In the rows, zero is written as 128.
Z: a few groups of rows, each row roughly a mix of its group's hidden directions:
Z (97 x 11):
[[158 147 140  84  94 164  99 104 145 142 179]
 [127 123 112 124  98 157 140 191 144 136  66]
 [ 96 102  93 138 127  84 130  85 123 153 181]
 [105 126  98 164 152 116 110  77 126 105 186]
 [ 90 170 119 102 148 130 166 117 109 107  67]
 [103  97  78  99 145  85 146 156 165 156 131]
 [116 113 145 106 145 102 133 141 206 170 139]
 [ 74 115 110  89 142  92 172 103 144 158 117]
 [101 114 100 196 150  89 149 142 104 133 100]
 [154  80 116 137 120 103 118 152 178 162 173]
 [147 135 154 111 138 129  66 149 127 190 155]
 [119 122 147 105 145 101 153 131 206 168 126]
 [107 120  94 162 166  86 179 126 119 148  93]
 [138 121 136 108 199  73 151 107 142 114 110]
 [135  85  97 130 132  96 127 175 183 157 145]
 [129 109 100 120 166  74 138  75 134 155 161]
 [ 95 110  74 150  62 149 152 125 122 132 136]
 [157 152 164  95  95 175  86 130 135 108 159]
 [ 95 133  90  96 147  97 184 135 148 135  86]
 [105 176 138 112 136 147 152  91  81  99  86]
 [171 152 189 109 174 122  91 129 132 145 131]
 [ 82 105  80 143  91 130 174 133 121  93 112]
 [105 111  94 165 157  86 178 132 118 151  94]
 [126 134 144 128  56 176 129 171 115 139 108]
 [120 114 156 164 107 167 101 144  93  77  93]
 [139 145  89 131 100 190 111 101  99 112 168]
 [148 123  99 153 118 150  78 161  75  93 141]
 [173 156 176  92 100 163 103 127 139 143 159]
 [138  72 124 143 118 104 117 150 176 167 170]
 [131 124 151 151 102 165 159 169  99 101  73]
 [ 84 108 102 103 138  89 184 119 153 156 107]
 [ 96  96  79 120  79 115 178 137 123 141 108]
 [106 115  77 132  76 166 143 169 127 128  98]
 [161 164 168  80 116 169  97 125 143 107 151]
 [152 135 161  74  89 180 104 130 140 110 147]
 [135 113 142 116 151  63 176  77 135 135 129]
 [149 139 163 106  86 165 115 181 122 159  97]
 [ 95 115  80 172 172 105 126 119 159  93 126]
 [ 98  97  71  99 141  84 158 147 151 151 126]
 [152 140 195 105 136 125 133 171 134 130  77]
 [123 184 140 122 135 156 142 111  86  88  79]
 [ 92  97 100 158 157  72 158 151 128 136  99]
 [134 138 155  66 120 151  89 144 159  87 151]
 [142 149 110 137  76 199 137 116 107  98 133]
 [100  99  90 163 152  79 169 129 121 156 104]
 [ 74 111 102  81 150  89 151 120 153 161 128]
 [147 139 145  92  83 170  83 130 141 111 173]
 [135 116 177 120 129  82 140 159 157 173  88]
 [158 153 100 128  95 204 127 112 109 107 138]
 [154 145 177  99 106 177  82 125 128  97 140]
 [108 176 165 128 132 164 123  98  84  98  94]
 [105  91 109 161 161  66 140 113 126 168 120]
 [101 103 132  91 129 102 133 196 161  96 117]
 [125 143 167 148 149 149 102 146 106  64  87]
 [164 154 125  83 108 153 164 100 143 177 151]
 [147 108 171 158  76 174 115 141  92 127 107]
 [ 74  93  60 144 128 104 138 147 139 126 123]
 [103 111 110 203 137 100  89 122 100 119 133]
 [137 135 137  94  83 149  84 159 152 112 180]
 [154 144 170  73 112 153  86 131 153 117 162]
 [ 82  92 100  99 140  85 158 127 159 166 132]
 [144 143 187 119 168 103 156 107 124  78 109]
 [ 95 118 126 145 152 110 142 179 124  75  81]
 [168 151 163 121 194 122  83 120 143 136 138]
 [128 145 108 134  85 201 128 144 105  89 122]
 [ 76 104 106 138 126 105 184 139 134 137  78]
 [173 144 191 140 125 149 100 121 172 140 153]
 [138 142 131 145 105 150 139  80  54 100 130]
 [133 192 148  91 145 140 157  85 117 109  99]
 [140 163 120 164  98 156 175 178 105 121 104]
 [151 183 151 139 136 156 144 143 131  92  70]
 [104 103 144 125 137 101 157 144 200 168 114]
 [147 144 166  92  99 164  79 147 142  95 156]
 [126 103 120 108 142  94 138 153 202 167 140]
 [100 121 131  98 153 109 147 184 151  80  94]
 [129  74 112 139 123  97 134 159 183 166 151]
 [147 152 106 131  98 195 127  98 100  95 155]
 [121 159 177 112 130 157  91  77  96 122 155]
 [ 90 102  91 178 152  95 156 135 108 120  91]
 [150 150 118 136  77 188 133  91 104 114 157]
 [ 92 110  99 100 128  96 141 191 162 101 131]
 [187 160 159 162 117 167 102 144 122  96 120]
 [ 82 104  83 150  63 137 153 138 122 131 131]
 [126 135  73 139 115 164 142  78 107  92 163]
 [ 91 102  66 133  82 137 164 149 126 124 105]
 [113 171 131 121 131 157 121 104  62  88 101]
 [129 192 134  96 147 140 159 103 113 101  83]
 [134 110 157 120 155  58 150 123 158 166 106]
 [121 132 119 130  75 180  99 183 121 153 117]
 [169 138 189  97 169  93 127 124 137 153 113]
 [159 147 188 119 187 111 106 143 146 122 105]
 [170 167 162  92 128 166 103  85 134 136 153]
 [104 115  87 161 158  86 181 131 121 152 100]
 [112 120 101 167 170  82 170 114 117 158  99]
 [ 96 105 116  95 123 110 144 195 156  91 114]
 [161 134 150 161 107 156 102  73  97 166 146]
 [162 152 188 110 181 114 113 101 118 108 144]]
which group is each row in? (one row of each group first):
[145 129 170 166 107 168  79 118  90 112 150] -> E
[155 136 136 170 122 145 116  63  94 170 137] -> U
[ 69 100  75 145  89 126 153 145 118 108 126] -> A

[128 120 176 117 173  64 152 130 144 121  99] -> A
[153 143 157 160  79 181  95 131  95 116 136] -> U
[149 163 132  99  99 165  83 118 141 111 182] -> U
[ 78  97  98 154 156  94 132 152 125  86  95] -> U
[ 90  91  89 167 130  81 153 164 125 138 113] -> U
[187 152 155 164 121 149 134 163 164 109  99] -> E
[154 160  95 131 121 142 155 115  69  83 100] -> E
[165 142 146 165 119 166  72 163 111  97 131] -> E
[143 139  76 139  82 196 141 124 125 116 119] -> A
